One turning vector, and how many ticks it has turned
The counts run from 0 to 280.
[108 132 132 122 179  84  95 113  77 131 152 144 132 117 122 102 133 130
 118 140 104 131 130 114 152 194 157 122 134 141 114 144 157  84 120 110
 128 112 111 109 138 145 116 170 168 138 180 132  88  81 108 128 184 133
 129 145  76 170 103 133 120 100 149 105] => 143
[116 144 141 123 173  76  78 109  82 129 144 160 133 124 143 123 151 122
 115 128 106 138 121 129 164 184 166 139 135 157 112 119 155  74 128 124
 148 116 109 134 150 133 122 128 169 123 187 140 124 113 123 125 191 128
 106 153  88 165 129 149 108  70 122 112] => 41
[102 133 146 117 167  85  77 111  75 139 145 142 120 107 126 105 146 142
 122 134  85 127 127 125 176 186 147 118 123 136 118 139 150  82 143 125
 137 125 119 105 135 138 134 165 166 127 173 117 103  84 122 124 194 134
 129 147  72 168 118 129 125  96 144 105] => 260
[109 133 149 133 171  93  90 102  69 138 150 147 128 126 137 117 153 121
 103 143 106 163 135 136 142 182 155 123 159 144 107 121 163  78 113 118
 146  94 121 144 143 152 118 133 168 136 184 140 111  96 112 115 184 134
 107 152  89 176 122 147 110  87 135 119] => 160
[105 128 152 113 162  93  88  95  78 149 169 135 115 120 130 100 160 127
 111 156  99 162 138 141 145 183 145 117 155 133 110 122 166  84 124 128
 148 108 130 136 141 159 124 145 164 140 182 128 108  94 109 115 185 131
 108 151  82 179 129 127 110  95 137 122] => 272
[105 135 140 111 167  94  88  91  69 153 164 141 109 105 122 106 156 144
 119 151 117 134 130 133 153 186 167 114 153 134 118 127 170  63 149 125
 153 131 124 113 149 154 128 129 160 141 169 119 111  91 107 139 190 122
 115 149  83 153 134 137 114 112 139 114] => 129
[ 99 159 154 116 144  68  84  99 105 113 156 141 117 122 130 108 139 108
 127 122 111 126 136 125 160 186 164 141 134 158 127 141 172  99 130 152
 130 116  90 134 133 138 120 151 163 138 182 163 110 109  95 134 195 139
  86 142 104 125  82 134 108  88 122 116] => 199
[ 90 150 147  99 143  87  88  79  91 143 179 135  96 108 112  96 156 131
 122 151 117 137 137 136 146 187 162 106 161 136 113 137 177  89 144 138
 142 124 111 124 139 153 133 148 158 145 163 128 108  98  92 128 190 123
  94 136  96 131  95 125 111 124 144 116] => 108
[ 81 159 169 122 128  86  86  88  91 138 160 132 103 114 130 106 146 120
 131 127  96 142 137 141 166 182 154 125 157 136 120 146 174  94 131 157
 138 101 115 151 120 148 127 137 171 138 177 155 119 104  98 112 195 136
  89 136 112 132  98 136 112 107 138 115] => 79
[ 81 157 165 113 128  84  84  88  99 139 165 131 100 117 128 103 147 116
 131 129  99 141 140 139 163 185 154 125 154 138 118 145 174  99 129 159
 136 108 111 146 124 148 127 144 169 140 179 155 115 105  94 115 194 135
  86 135 111 133  92 129 109 108 135 116] => 81
[101 159 153 114 144  67  82  98 105 111 155 143 116 121 129 107 141 109
 124 121 110 125 134 125 162 185 164 141 133 157 127 136 169  98 133 154
 131 119  89 131 135 135 123 150 162 135 182 158 112 111  99 133 195 139
  86 141 102 123  80 135 106  87 121 117] => 200
[102 136 141 112 169  82  78 110  81 137 148 144 122 111 122 103 145 138
 120 137  86 130 126 122 173 187 148 115 124 138 113 141 149  86 137 119
 132 122 113 106 136 136 134 173 164 126 172 116  99  84 120 121 192 132
 127 142  73 169 109 127 125  99 149 106] => 258
[107 133 149 128 163  87  96 108  84 122 158 135 128 122 121  94 139 119
 111 147  90 152 141 126 148 185 137 122 138 139 115 135 159  95 115 126
 123  97 116 130 132 151 117 178 167 138 187 138  88  88 111 117 189 142
 115 149  78 174  99 130 116  92 146 114] => 280
[104 147 138 115 165  84  86  99  74 129 148 144 114 102 112 100 143 143
 119 141 102 117 127 119 167 187 159 112 133 140 121 141 158  78 155 124
 132 129 103  98 143 137 135 166 157 133 162 115  98  87 116 141 196 132
 122 141  75 138  98 136 122 114 148 104] => 120
[ 97 148 135  98 156  82  87  87  91 132 169 142 106 112 108  95 152 128
 114 150 112 133 135 125 147 192 159 103 148 141 110 136 165  95 140 127
 131 122 100 112 144 144 136 170 156 138 162 119  97  96  99 130 190 125
 102 134  85 137  78 124 115 120 149 112] => 113
[ 95 135 133  93 165  81  80 100  96 147 167 147 115 120 118 101 153 129
 121 145 100 139 131 126 154 196 155 105 139 141 101 138 157  97 126 117
 135 120 111 114 138 142 133 172 163 133 172 119  99  92 102 113 184 120
 111 134  85 166  97 116 118 106 153 110] => 252
[107 138 148 136 169  91  94 103  72 135 150 145 130 129 136 114 147 120
 104 143 103 164 136 131 140 185 152 123 162 146 107 127 165  83 108 117
 140  88 120 146 137 152 113 141 170 137 186 145 107  92 109 112 183 133
 109 149  92 174 113 146 112  89 140 117] => 162
[ 98 146 150 115 150  71  79 109 107 125 156 143 124 130 138 108 139 107
 132 116  97 136 130 124 172 190 158 144 126 149 118 140 159  98 114 148
 132 113 103 138 130 136 119 153 172 130 195 163 113 111 103 117 191 136
  94 141 101 157  99 128 107  76 125 115] => 60
[ 92 160 161 123 138  83  78  87  74 123 141 141 103 101 120 107 151 137
 116 128  90 125 133 135 180 176 152 113 140 141 124 138 162  84 163 149
 135 119 102 121 134 132 145 151 157 126 158 123 116 101 123 133 205 141
 101 140  89 119  91 143 118 109 138 108] => 96
[ 91 158 135  92 151  70  76  91 106 134 167 150 107 116 117 107 150 123
 127 131 113 120 126 124 160 195 172 115 139 152 111 143 165  98 141 135
 135 129  93 117 142 133 136 159 161 134 166 132 110 106  96 125 189 121
  94 129 100 130  78 124 111 109 140 108] => 226
[ 91 161 168 139 137  85  76  94  76 128 135 145 112 115 139 119 152 124
 115 119  83 144 133 143 181 174 149 124 149 143 116 132 160  84 141 150
 140  99 112 148 128 132 137 133 168 120 175 143 128 111 125 114 203 139
  94 141 102 137 103 152 112  94 133 110] => 72
[ 88 156 164 119 137  91  86  79  75 143 159 134  96  98 119 104 154 142
 125 140 104 131 135 141 166 179 159 112 159 134 126 138 175  76 160 150
 146 122 118 126 135 149 136 132 161 139 159 127 118  97 105 131 199 131
 101 140  98 120 107 140 114 122 140 113] => 102
[ 91 163 165 135 140  82  98  98  90 120 155 138 118 121 132 110 134 113
 127 128 107 138 140 128 152 186 158 136 156 153 123 148 177  95 119 147
 130  94 105 151 123 150 111 142 173 141 182 170 110 100  95 117 190 141
  95 140 112 131  87 144 110 101 135 114] => 193
[ 94 157 151 109 139  72  74  91  99 116 152 141 107 116 119 101 152 118
 114 127  93 133 135 130 171 182 152 117 131 147 118 134 160 103 146 150
 127 120  90 121 135 128 144 168 153 127 169 132 111 109 111 129 201 140
  87 136  92 125  73 128 110  99 133 115] => 90
[ 98 158 161 130 143  79  71 100  82 121 134 149 117 119 139 120 153 118
 112 116  84 143 129 138 181 174 150 128 137 147 116 128 153  87 139 149
 139 104 103 143 134 124 141 140 164 117 179 141 129 115 128 117 202 141
  91 144  97 142 102 149 109  81 127 112] => 69
[100 148 133 102 159  80  86  93  88 128 162 144 111 111 108  96 147 132
 114 146 109 129 133 121 152 190 159 103 141 143 113 139 162  92 143 125
 127 122  98 108 142 140 135 175 157 137 162 117  95  93 104 132 191 127
 107 136  81 136  77 125 118 118 151 108] => 115
[ 93 137 132  92 163  81  79  97  96 151 169 147 114 119 118 101 153 129
 121 146 102 140 131 128 151 196 158 107 142 139 101 138 159  97 125 119
 138 121 113 116 140 143 132 169 163 134 172 120 101  92  98 112 184 119
 111 133  86 167 100 116 116 110 151 108] => 251
[ 90 160 165 125 137  89  84  85  70 134 147 137  97  97 122 107 152 142
 120 135  95 126 133 138 175 175 155 113 151 137 128 138 168  78 165 149
 142 119 112 123 133 140 143 139 160 130 158 125 118  97 117 133 205 138
 102 142  93 119 101 145 119 118 138 110] => 99
[ 95 158 134  96 156  70  71  96  98 131 156 156 110 113 117 110 150 129
 121 130 105 118 124 123 168 192 168 111 133 152 109 138 159  95 147 130
 134 131  92 112 143 126 141 161 159 125 162 123 113 106 107 128 193 124
 102 132  93 130  80 130 116 107 144 105] => 229
[ 96 157 135 102 158  73  71  96  91 131 148 155 111 109 119 112 152 135
 119 128 102 116 123 123 173 189 167 109 132 151 111 138 155  89 152 128
 135 129  94 109 144 123 145 160 158 121 160 118 114 103 116 127 195 124
 105 133  89 131  86 132 118 108 145 102] => 231
[ 84 155 160 107 130  78  83  87 106 132 169 130 102 119 124  99 149 112
 129 130 101 141 138 135 163 187 155 124 147 140 118 143 173 104 129 158
 133 112 104 141 125 146 128 152 164 139 179 153 111 106  92 118 193 136
  83 133 108 132  85 125 108 104 134 118] => 83
[114 127 146 124 174  91  85 103  68 140 149 145 127 123 141 117 158 126
 105 141 108 154 132 135 151 180 158 130 148 142 115 116 161  70 125 122
 152 112 121 130 147 150 120 128 163 135 185 135 115  98 116 129 188 132
 109 157  83 175 138 145 109  82 125 121] => 156
[ 95 159 141 112 157  79  74  96  79 137 142 156 111 103 122 116 150 143
 121 128  97 117 121 127 179 186 166 108 137 146 113 140 154  80 159 127
 141 126 102 109 142 126 145 149 162 121 158 114 118  99 121 127 197 125
 113 134  88 133  98 140 122 111 147  99] => 234
[ 86 173 162 129 139  85  88  85  77 136 147 149 106 105 127 119 147 134
 123 130 106 127 129 139 166 183 167 117 165 149 119 144 174  79 151 142
 144 107 107 141 132 140 132 124 169 131 159 140 126 103 108 120 196 128
  98 136 110 115  95 153 116 118 141 106] => 214
[114 144 157 131 159  76  78 104  82 114 139 142 128 125 143 117 150 112
 109 123 101 145 134 131 164 175 155 144 132 155 126 118 160  83 130 144
 141 112 102 135 142 137 123 134 161 128 188 152 120 109 120 135 197 146
  92 156  89 151 115 148 106  67 111 123] => 179
[103 147 149 113 150  69  71 107 104 121 149 146 122 128 138 111 145 109
 123 114  93 138 129 128 176 184 156 140 121 150 117 131 154  98 122 149
 134 116  97 135 134 128 128 152 166 124 192 154 117 116 114 121 195 138
  91 142  97 153  99 131 106  72 122 116] => 63
[ 99 147 135 100 158  80  87  89  91 129 166 144 109 111 106  95 149 129
 113 148 111 131 134 123 150 190 159 103 145 143 112 138 164  94 142 125
 130 122  98 109 143 140 135 174 155 139 162 119  97  94 101 130 190 127
 104 135  84 136  77 124 115 120 150 109] => 114
[112 127 139 124 179  84  87 115  73 133 146 141 132 114 130 107 136 133
 123 133 102 125 128 116 165 187 159 135 123 140 124 138 156  71 129 123
 136 125 113 107 140 145 117 154 167 136 185 136  97  85 114 139 190 135
 126 152  74 171 126 137 118  88 134 111] => 148
[101 147 151 116 150  69  70 106 101 120 144 146 121 126 138 114 148 108
 119 115  91 139 128 129 177 183 156 139 124 150 116 129 152  95 126 149
 134 114  96 136 136 126 131 150 164 121 189 152 119 116 117 122 199 139
  90 143  96 151  98 135 106  71 120 114] => 64
[ 85 155 157 105 131  77  82  88 106 130 168 134 103 119 124  99 149 111
 128 130 101 141 139 134 162 186 155 123 145 140 119 142 172 105 131 158
 133 115 102 138 128 142 131 154 163 139 177 151 111 107  93 120 193 135
  85 133 107 131  81 124 108 103 133 118] => 84
[ 93 155 152 104 136  71  74  91 105 118 159 138 105 119 121  99 150 114
 118 127  96 135 136 131 168 185 153 118 136 145 118 135 163 106 140 153
 129 119  92 126 133 133 140 168 156 131 173 139 109 110 104 129 199 137
  83 136  96 126  72 123 109  99 132 116] => 88
[104 133 137 107 170  93  90  89  75 154 169 143 110 111 122 105 159 137
 114 158 120 145 130 132 143 188 166 110 162 137 110 126 170  73 136 118
 152 122 122 120 151 155 126 134 161 144 171 120 109  93 102 130 184 120
 110 145  85 160 126 134 111 111 142 116] => 132
[ 96 158 153 115 141  75  74  92  90 116 146 142 107 111 119 105 151 123
 112 126  90 129 133 130 175 179 152 114 132 145 122 135 159  96 153 149
 128 120  93 120 136 125 146 164 155 125 165 127 112 105 119 131 204 141
  92 138  89 122  77 133 113 102 135 111] => 92
[109 152 150 137 164  84  85 103  74 135 144 160 130 124 144 127 149 123
 112 128  98 150 125 137 160 183 160 128 154 152 104 125 157  77 121 123
 148  93 117 152 140 138 123 125 174 122 183 144 126 109 124 108 189 128
 106 148  98 165 123 156 112  82 135 108] => 46
[105 127 152 113 162  93  89  96  80 145 168 136 116 122 128 100 161 124
 110 157  98 163 140 139 143 184 143 116 154 134 108 122 166  87 120 126
 145 106 129 137 140 157 124 148 164 142 182 129 105  93 107 113 186 130
 106 151  82 177 124 129 112  97 139 122] => 273
[118 140 137 118 176  73  80 114  88 129 149 156 135 122 140 118 143 123
 124 125 108 128 121 122 165 188 167 147 124 158 118 126 156  77 127 124
 144 124 105 124 148 136 115 137 169 127 189 145 116 108 114 131 190 129
 110 152  86 166 125 142 109  70 122 113] => 38
[113 138 155 128 161  75  83 112  90 114 144 138 130 125 142 110 139 112
 120 121 100 137 134 121 164 181 157 151 123 151 131 131 162  88 122 145
 133 115 102 128 136 141 113 147 165 134 195 161 106 100 112 137 195 148
 100 154  87 157 112 139 109  67 115 121] => 175
